Questions about the grid below.
1) Which number is the 3rd entry in reading order?
2) Which number is the smallest entry in the last row?
3) Which number is the first entry in the row that holds the smallest entry?
4) Which number is the top entry of the column that holds the largest entry?
5) Which number is the bottom-right entry?
6) Which number is the entry just right of the smallest entry?
7) Which number is the entry in the bottom-left corner?
8) Which number is the top-right entry?
186	144	157	149	207	164	188	161	132	138	186	168
203	121	139	168	164	155	171	163	133	170	176	153
129	155	170	153	207	152	174	132	187	157	164	141
126	167	171	168	64	199	138	147	182	163	131	155
180	188	140	157	38	134	200	142	157	146	206	166
199	172	158	155	171	153	152	137	140	151	162	160
142	211	146	126	171	155	173	152	194	188	190	159
1) 157
2) 126
3) 180
4) 144
5) 159
6) 134
7) 142
8) 168

Questions about the matrix below.
1) Which number is the entry just left of 570?
2) Which number is the entry just left of -179?
3) Which number is the entry just left of the centre entry?
array([[ -55,  191,    4,  255, -132,  416, -292,  -76,  219,   70,  -83,
         369,  -44],
       [-203,   65,  -19,  111, -185,  487,   -1, -150,  445, -179, -237,
        -158, -173],
       [ -75,  176,   -4,  230, -144,  423, -236,  -86,  259,   25, -108,
         284,  -65],
       [-106,  140,   -6,  196, -150,  436, -172,  -94,  307,  -28, -143,
         153,  -98],
       [-316,  -21,  -38,   29, -233,  570,  196, -210,  629, -368, -368,
        -523, -277],
       [-251,   24,  -24,   72, -207,  529,   84, -177,  525, -265, -299,
        -328, -224],
       [-131,  113,   -8,  175, -156,  446, -119, -109,  339,  -64, -163,
          76, -111],
       [ -90,  158,   -4,  219, -143,  428, -204,  -96,  276,    3, -119,
         226,  -77],
       [ -65,  176,    1,  245, -136,  416, -267,  -81,  237,   52,  -94,
         329,  -51],
       [-161,   92,  -12,  152, -165,  460,  -66, -129,  385, -121, -202,
         -22, -138],
       [-359,  -77,  -39,  -38, -246,  576,  315, -235,  701, -456, -424,
        -732, -324]])
1) -233
2) 445
3) 529

m =
[[44 22 31 40 37 37 41 55 40]
 [37 47 42 23 30 46 37 57 11]
 [48 60 47 73 24 17 77 10 30]
 [41 43 40 40 41 40 43 42 41]
 [51 39 64 36 44 46 33 42 25]
 [31 73 29 65 46 42 19 28 55]
 [53 35 42 49 25 44 24 58 19]
 [26 56 26 14 21 67 66 45 45]
 [60 47 89 24 57 49 43 24 37]
 [51 46 74 29 54 52 39 30 42]
 [22 34 28 31 66 21 49 43 50]
 [56 51 63 58 31 21 84 11 30]
 [18 25 26 22 74 18 55 43 58]
 [39 26 47 32 60 29 46 42 49]
 [51 16 34 52 30 30 35 56 30]]
The first entry in the row that holds the smallest entry is 48
What is the bottom-left entry? 51
The top-right entry is 40
The last entry, reading row by row: 30
What is the 2nd entry on the main diagonal? 47
What is the entry just left of the largest entry? 47
What is the 1st entry, reading row by row? 44
What is the 2nd entry in reading order? 22
The first entry in the row that holds the largest entry is 60
The bottom entry of the column that holds the largest entry: 34
What is the entry directly above the largest entry? 26
The top entry of the column that holds the largest entry is 31
What is the last entry in the row that holds the smallest entry? 30
The 2nd entry on the diagonal from the top-right corner: 57
The 5th-last entry, reading row by row is 30
The smallest entry -> 10
What is the entry directly below the smallest entry? 42
What is the second largest entry? 84
What is the 3rd entry on the diagonal from the top-right corner? 77
The top entry of the column that holds the smallest entry: 55
What is the entry directly above 67? 44
What is the entry directly below 77? 43
The last entry in the row that holds the largest entry: 37
What is the largest entry in the last row? 56
What is the entry just right of the largest entry? 24
What is the centre entry? 21
What is the fifth entry in reading order? 37
What is the fourth entry, reading row by row? 40

Read these off the table that follows. Counting starts at 1.
1) The entry at row 1, column 3?
2) The entry in the top-right corner?
3) The entry at row 3, column 1?
4) The entry in row 1 and column 2?
5) The entry at row 2, column 1?
6) The entry in row 1 and column 1?
7) The entry in row 2 and column 3?
8) The entry in the bottom-left corner?
[[ 19.4  18.2  16.5  18.6  15.0]
 [ 20.0  18.2  16.3  18.4  15.3]
 [ 19.4  18.0  16.5  18.6  15.1]
 [ 19.4  18.3  16.7  18.6  15.3]
 [ 19.4  18.1  15.9  18.9  15.1]
 [ 20.0  18.2  16.5  18.6  15.3]
 [ 19.4  18.0  16.1  18.2  15.0]
 [-21.6  18.1  27.6  18.5  15.2]
 [ 20.0  17.9  16.3  18.7  15.2]
 [ 19.4  17.9  16.3  18.1  15.1]
 [ 20.0  17.8  17.0  19.1  14.7]
 [ 19.4  18.4  16.3  18.0  15.3]
 [ 20.0  18.4  16.7  18.4  14.7]
 [ 19.4  18.0  16.3  18.6  15.1]]
1) 16.5
2) 15.0
3) 19.4
4) 18.2
5) 20.0
6) 19.4
7) 16.3
8) 19.4

array([[ 0.02,  0.07, -0.04,  0.01,  0.06, -0.04, -0.02, -0.06,  0.07,
         0.05,  0.01,  0.00,  0.01, -0.10, -0.16],
       [ 0.02, -0.03, -0.02,  0.05,  0.15, -0.06,  0.06,  0.01, -0.03,
         0.06,  0.02, -0.02,  0.04, -0.06,  0.03]])
The entry just left of 0.04 is -0.02
The smallest entry: -0.16
Read off the entry just left of the largest entry.
0.05
The entry just right of 0.15 is -0.06
Read off the entry just left of the smallest entry.
-0.10

Questions about the grid below. Indices start at 1.
1) Find the entry directly below -3.3.
2) Find the entry just right of 7.8.
3) Find the top-right entry.
4) Find the entry just left of the largest entry.
5) Find the entry at row 1, column 3.
6) Find the entry in row 1 and column 1.
7) Find the entry just right of 11.6.
8) Find the entry at row 1, column 2.
[[-18.4   9.9 -13.9  11.6   0.4  12.7 -31.7  55.4 -18.3  -4.5]
 [ 16.9  -9.2 -13.7  -3.8  20.5  -8.3 -15.6  -4.0  -1.8  10.0]
 [-33.4 -16.0  18.3  17.1 -11.7 -20.7  -4.4 -28.3  -2.2   2.4]
 [-18.2  13.3   1.5  27.8  -0.4 -15.0 -15.2  16.3  -7.6   5.2]
 [-38.4   4.9  -6.2   5.8  -5.8   7.8 -25.6  34.6 -20.5  -0.3]
 [-19.0   6.2   9.0  37.9  -8.1 -13.5  -7.3   8.7  -9.5   4.4]
 [ -8.7   8.1  -8.5  14.6   6.1  -2.0 -28.8  34.4 -11.5  -2.4]
 [-62.8  -3.5  11.4   8.8 -17.5  -6.1 -30.8   7.2 -21.0  -6.5]
 [ -7.6   8.7 -14.0   0.8  11.4   0.8 -33.1  32.5 -13.7  -1.4]
 [-19.4  -2.9  12.7  47.9 -17.7   3.1  -9.2  38.4 -10.3  -2.9]
 [-16.9 -11.6   7.9  23.2  -4.9  -5.8 -10.5  12.7  -4.2  -6.6]
 [-55.9 -20.7  27.6  15.0 -20.8 -31.3 -13.5 -49.0  -2.6  -1.6]
 [-37.6  -3.5   7.1  14.0 -12.5  -4.7 -17.7  16.8 -14.5  -5.8]
 [-16.7 -10.0  12.4  17.4  -6.0 -13.3 -15.6  -6.5  -3.4   1.1]
 [ -4.9 -12.6   2.8   3.4   7.2 -13.5 -18.5 -13.2  -1.3  -3.3]
 [-25.3  14.3  -6.6  41.3 -10.6  22.4 -28.7  83.0 -20.5 -10.3]]
1) -10.3
2) -25.6
3) -4.5
4) -28.7
5) -13.9
6) -18.4
7) 0.4
8) 9.9
